rotation ticks, each row followed by its count of ticks
The counts run from 0 to 325.
[ -3   7  14   1   8  -4 -11  -7  -5  -1   9  -5   5  -8   7   0   4   2
   6   5 -11   5 -16   5   7  13 -26   1   2 -15   7   3  -8   8  -1 -15
  11  11   0 -11  -6   4 -10   0 -10   7  -2   2   9  -9   0   7  -1 -11
 -12   1] => 268
[  0  11  10  -2  -2  -7  -7   0  -8   6   1  -7  -3  -5   4   1   7   6
   6   3 -11   2 -14   5   3  10 -25  -3   7  -6   7  -4 -12   5   9  -7
   8   8   0 -16  -6   9 -15   7 -11   1  -7   7   9  -9   1  10   6 -15
 -16   1] => 175
[ -1  10   6   0  -2  -4   4   1  -7   7   3  -6  -2  -9  13   4   1   5
   0   4  -8   5 -11   2   1  13 -28   0   9  -4  10  -8 -10   1  -9  -7
   4  10  -4 -11  -4  11  -5   0   3   3 -10   0  10  -9  -9  10   7 -19
 -18   4] => 303
[  0   8  16  -2   8  -3 -13  -5  -5  -2   8  -4   1  -9   6  -1   3  -2
   9   5  -9   5 -16   4   8  12 -25   0   2 -15   6   3  -8   7  -3 -15
  10  11  -1 -11  -5   4  -9   0  -9   9  -2   4   8  -8  -3   7   1  -9
 -14   2] => 269
[ -1  11   9   1   2   3  -4   9  -3   2  -4   3 -10  -7   4  16  10   2
   4   8 -17   3 -16   0  14   9 -28  -2  14  -8   6  -3  -7   7  -1 -10
   2   4   0   1   0   9  -7   7  -8   6 -10  -3   7 -11   0   3   1 -10
 -12   6] => 63
[ -2  13   7  -6   7   1  -5   6   0  -4   4 -11  -1   3  14   5   0   7
  -4   5  -9  -2  -5  -4  11  10 -27   0   3 -18   6  -8  -8   2 -13 -14
  10   5  -3  -4   1  18  -5   7  -6   2  -6 -10   9 -14  -2   9   7  -5
  -8   6] => 122
[ -9   2   4   5   4  -3   6   2   0  -3   2  -8  -3  -6  11   9  -1   8
   3   2 -12   4  -5  -2  10   8 -21  -1   9  -9   9 -10  -5   3 -13 -14
   3   6  -4  -5   6  19  -8  13   6   3 -10  -3  10 -12 -10   9  11  -5
 -16  12] => 1
[  6  13   2  -4   3  -2  -8   1   5  -4   7  -9  -2  -3   9  -5  -2   0
  -3   4  -8   8 -10 -10   1   8 -29  -1   3 -16   4  -9  -9   7  -9 -11
   6   6  -4 -14   0  16  -5   6   3  -1  -6   1  10  -8 -10   8  13  -9
 -11   1] => 115
[  5  13   1  -3   3  -2  -6  -2   3  -4  10 -11   5  -5  11  -8  -1   1
  -4   3  -8   7 -11  -6  -1  10 -27   2   4 -16   5  -8  -9   5 -10 -14
   7   8  -3 -16  -1  16  -4   3   3  -2  -6  -1  11  -7 -11   9  12 -10
 -12   1] => 114
[ -6   5  11   3   5   0  -7  -3   0  -9   6   7  -5 -10  -5   7   3  -4
  14   4 -17   1 -11  -4  18   5 -21  -4   7  -7   7   6  -2   9   0 -20
  -1   7   3  -4   5  13  -8  11  -9   6 -11   2   8  -8   0   7   8  -9
 -11   7] => 161
[ -9  11   6   2   3  -2  -6  -1  -7  -4   5  -6   3  -4   0  -3   8   4
   3   6 -15  -2  -7   0  10   5 -19   1   2 -10  10   1  -4  10   8 -22
   0  13   7  -4  -4  17  -9  10 -19  -1 -12  -2   9  -2   3  14   6  -9
  -3   5] => 258
[ -3  14   4  -3   3   2 -10   0  -2  -8   8   2   3  -3  -2  -1   9   0
   3   5 -17  -5 -10  -6  10   1 -25  -3   3 -12   9   1  -4   9   2 -22
  -1  10   7  -5   0  17  -4   6 -18  -1 -11  -4   9  -7   5  10   7 -12
  -3   0] => 41
[ -3  10   8   2   1  -5   1  -2   1   0   7   4  -5  -6   7   5   5   4
   2   0 -12   4  -7 -17   4   6 -19  -2  11  -7   8   1   5   0  -9 -17
  -7  10   6 -10   5  20  -7  11  -5  -3 -18  -7  12  -5  -3  10  14 -10
  -2   4] => 317
[  0  13   4  -5   4  -3  -8  -5   3  -7   9  -6   1   0   2  -8   3   2
   2   1 -10  -1  -6 -12   2   2 -20  -2   0 -14   7  -3  -6   7  -1 -18
   3   8   2 -15   1  24 -13  14  -8  -5 -13  -1  12  -7  -3  13  14  -4
  -1   2] => 14
[ -8   9  12   5   2  -7   3 -11  -5   4   9  -1   4  -9   0   5   8   7
   9   2 -13   3 -11   2   2   9 -16  -2  12  -3   9   5  -4   1   5 -15
   3  11   6 -14  -1  12 -15  10  -9  -1 -13  -1  13  -6   4   8   9 -13
 -11   3] => 75
[ -1   6   5   1   5  -3  -2  -8   6  -2  13  -1   1  -6   6   1   8   2
   6   1 -10   7 -17 -12  -6   4 -21   3   9 -14   5   2  -1   3 -11 -19
   4   9   0 -17   3  14 -12  10   1  -4 -12  -4  16  -7  -8   5  11  -2
  -4   3] => 107
[ -8   6   3   3   7   4  -3   5  -1 -12   2  -8  -3  -2  -1   7  -1   4
   2   8 -15  -2  -5   3  19   8 -25   0   3 -11   6  -3  -9  11  -3 -19
   5   5  -2   1   3  16  -4  12  -7   4  -7  -1   5 -10  -2  10   8  -8
 -14  13] => 249
[  1   7  14  -3   6  -3 -12  -6  -3  -4  12  -4   0  -6   0  -4   3   1
   8   4  -7   3 -16  -3   7  13 -26   1  -1 -13   4   9  -7   8   0 -18
   7  11   0 -13  -6   3 -10   3 -12   6  -5   3   8  -7   4   9   4 -12
  -8   2] => 50
[ -7  -1  -3   5   4   1  -5  -3   3  -7  10  -7  -1  -3  -1   0  11   5
   5   4 -13   2 -19  -5   1   4 -28   5  -1 -15   5   2  -5  11  -3 -24
   2  10   0  -7  -2   8 -10  10  -8  -3  -9   0  12  -8  -2   7   5  -3
  -3   9] => 137
[ -6   6   1   6  -2  -6   2  -2   3   1  11   2  -1  -5   6   6   9  10
   2  -3 -15  -1 -11 -11  -3   3 -22  -2  11  -8   8  -1   2  -2  -8 -18
  -5   9   6 -13   6  15  -7  12  -5  -7 -13  -7  14  -9  -3   8  14 -10
  -3   4] => 319
[  1  16  17  -3   4  -6  -7  -4  -8   5   3  -4   0  -7   7   1   1   3
   3   7 -10   6  -7   3   8  16 -21  -3   7  -6   6  -2 -10   3   4  -5
   9   8   0 -14  -7  12 -16   6  -6   6  -7   2   8  -9   2   9   5 -16
 -16  -1] => 177
[  3  14   9  -5   1   0   0   6  -1   2  -2   0 -13  -4   9  10  -1   3
   2   5 -11   6  -7 -10  11  11 -24  -4  13  -4   6  -8  -8   2 -10  -5
   1   4  -4  -6   3  17 -10  11   3   4 -15  -2   9 -11  -6   7   9 -11
 -12   5] => 308
[  5  10  12  -5   2  -3  -5  -7  -2   3   9   0  -2 -12   9   2   6  -2
   9   2  -7  11 -22  -7  -2  10 -24  -1   9  -9   5   1  -7   3  -9 -11
   6  10  -3 -16  -3   7 -11   0   0   4  -9   2  12  -7  -7   5   6 -12
 -11  -1] => 298
[  0  13   3   1  -4  -6   1  -2  -3   7   4  -1  -3  -7   7  -1  11   4
   1   2 -11   9 -14  -9  -6   6 -22   2  12  -4   8  -5  -4   3   0 -13
  -2  11   2 -15  -3  17 -13  10  -4  -6 -18   0  15  -3  -7   9  10 -12
  -4   0] => 200
[ -3   6   9   1   1  -2   3   1   0  -2   1   7 -11 -11   2  13   6   1
  14   0 -15   3 -15  -5   9   4 -19  -5  16  -2   9  -1  -3   1  -8 -12
  -3   6  -1  -7   8  14 -10  11   0   4 -14   1  11 -10  -6   6  11  -8
 -14   7] => 190
[ -2   9   9   0   5  -5   2   0  -2  -2   6  -6  -3  -6  15   3  -6   5
   0   1  -6   6  -5  -6  11  14 -23  -1   5 -10   8  -4   0  -2 -19 -14
   2  10  -2  -8   3  17  -2   3   4   6  -9  -6   9  -9  -9  12  12 -12
 -12   6] => 214
[  1   4  13   3   2  -3 -11  -6  -3  -2   8   0  -6 -10   4  -3   0  -1
   6   7 -10  12 -15  -6  10  15 -27   1  -1 -12   4   6  -3  10   0 -15
   1  14   1 -11  -7   5 -12   2  -7   8  -6   5   6  -6  -2   9   2 -15
  -9   3] => 52
[ -7   6   1   0   2   5  -3   9  -2  -7  -1  -3 -11   1   0   8   8   4
   4   8 -14  -1 -12  -7  14   5 -27   3   1 -12   8  -3  -6  12  -3 -20
  -3   8  -1   5   0  15  -9  12 -12   2 -13  -2   8 -10  -1   8   3  -3
  -3  10] => 36
[ -8  10   3   2  10   2   5  -1   1  -6   5  -6   5  -5   9  10   3   4
   1   4 -12   0  -6  -1   9   6 -20   1  10 -11  10  -7  -6   3 -16 -16
   7   4  -2  -3   7  20  -2   9   3   1 -12  -8  11  -8  -8   8  10  -3
 -14   9] => 3
[  0  15  10  -3   5   1  -5  -5  -7  -3   4  -1  -1 -10  -2  -3   8  -6
   9   7 -11   8 -17   0   5   9 -20   2   7  -3   6   5  -8  11   7 -19
   3  11   2 -10  -7  12 -11   4 -11   3 -16   4   9   2  -1  10   8 -13
  -8   3] => 169
[ -5  11   7   1   7  -3   2 -13   4  -4  15  -1   7  -7   5   2   3   3
   4   1 -11   5  -8 -10   0   5 -16  -1   9  -9   7   2  -1   2  -9 -19
   3   8   3 -15   4  20 -10  12   0  -4 -15  -7  16  -6  -5   8  13  -5
  -5   3] => 105
[ -1  12   3  -5   8   5   0   4   4  -9   2  -3  -6  -2   5   5   6   0
   6   3 -10   3 -12  -9   8   3 -21   2  10 -11   6  -4  -4   5 -12 -19
   2   5  -3  -3   6  22  -7  13  -2  -1 -16  -6  10  -6 -10   8  13   2
  -5   8] => 6
[ -8   4   8   5   3  -3  -7  -8  -5   1  11  -2   5  -4   0   1   9   8
   2   6 -14   0 -12  -1   3   9 -27   1   0 -12   8   5  -5   9   4 -16
   5  12   5 -12  -6   5 -14   8 -14   0  -7   0  12 -11   7   7   1 -11
  -6   2] => 47
[ -6  15  12  -2   4   0   1   7 -10   0  -4  -3  -7  -5   2  11   8   4
   8   5 -13  -1 -10   4  16  11 -21  -1  12  -1   8  -1  -6   3   1 -16
   2   8   3   0  -2  15  -6   8 -14   5 -15  -3   9  -6   4  11   7 -13
 -10   9] => 66
[ -6   5   1   1   0  -7   4  -5   3  -2  14  -6   1  -3   1   2   6  12
   6  -5 -10  -3 -11  -7  -4   5 -22  -2   7  -7   6   1  -3  -1  -6 -19
   1   8   2 -17   4  13  -9  13  -5  -5 -11  -3  15 -10  -1  10  16  -9
  -8   8] => 321
[ -5   9   3   1   5  -2  -2   5   0   1   3 -13   0   2  14   6   0  12
  -9   8 -11   2  -3  -3   7  12 -28   2   3 -16   7 -10  -8   5 -10 -10
   7   5  -4  -6  -1  17  -9  11  -2   0  -7  -7   9 -15  -4   8   4  -7
  -9   5] => 120
[  1  14   2  -2   3  -4  -9  -3   4  -6  13  -9   6   1   3  -9   3   5
  -3   2 -11  -2  -7  -8  -1   5 -25  -2   1 -16   4  -2  -4   4  -1 -18
   5   8   3 -16   0  16  -6  10 -11  -7  -7  -4  12  -8   0  10  14  -8
  -4   2] => 232
[ -1   6   7   0   1  -2  -7   4  -5  -2   3  -6  -4  -7   3   3   1   2
   5   6 -12   0 -14   7  13  13 -31  -3   5  -8   5  -3 -11   7  -1 -11
   6   8  -3  -8  -2   4  -5   0  -8   9  -2   5   6 -12  -3   9   5 -18
 -22   8] => 57
[ -5  13   5   0   1  -1   6   6  -3   6   0  -2  -5  -2  12  16   8  12
  -1   4 -12  -1  -8  -5   6  10 -23   0  14  -7  10  -7  -4  -1 -11 -10
   2   5   0  -3   3  17  -6  10  -3  -1 -15 -11  12 -13  -1   7   7  -9
  -7   6] => 311
[ -5  19  13  -1   4   0  -2   2  -9   1   0   5  -2  -9   4   8   8   0
   6   5 -16   1  -8   0  15   9 -18  -4  13  -3  10   1  -2   3   1 -16
   0   9   8  -3   0  18  -4   5 -14   3 -17  -5   9  -3   3  10   8 -15
  -7   3] => 68
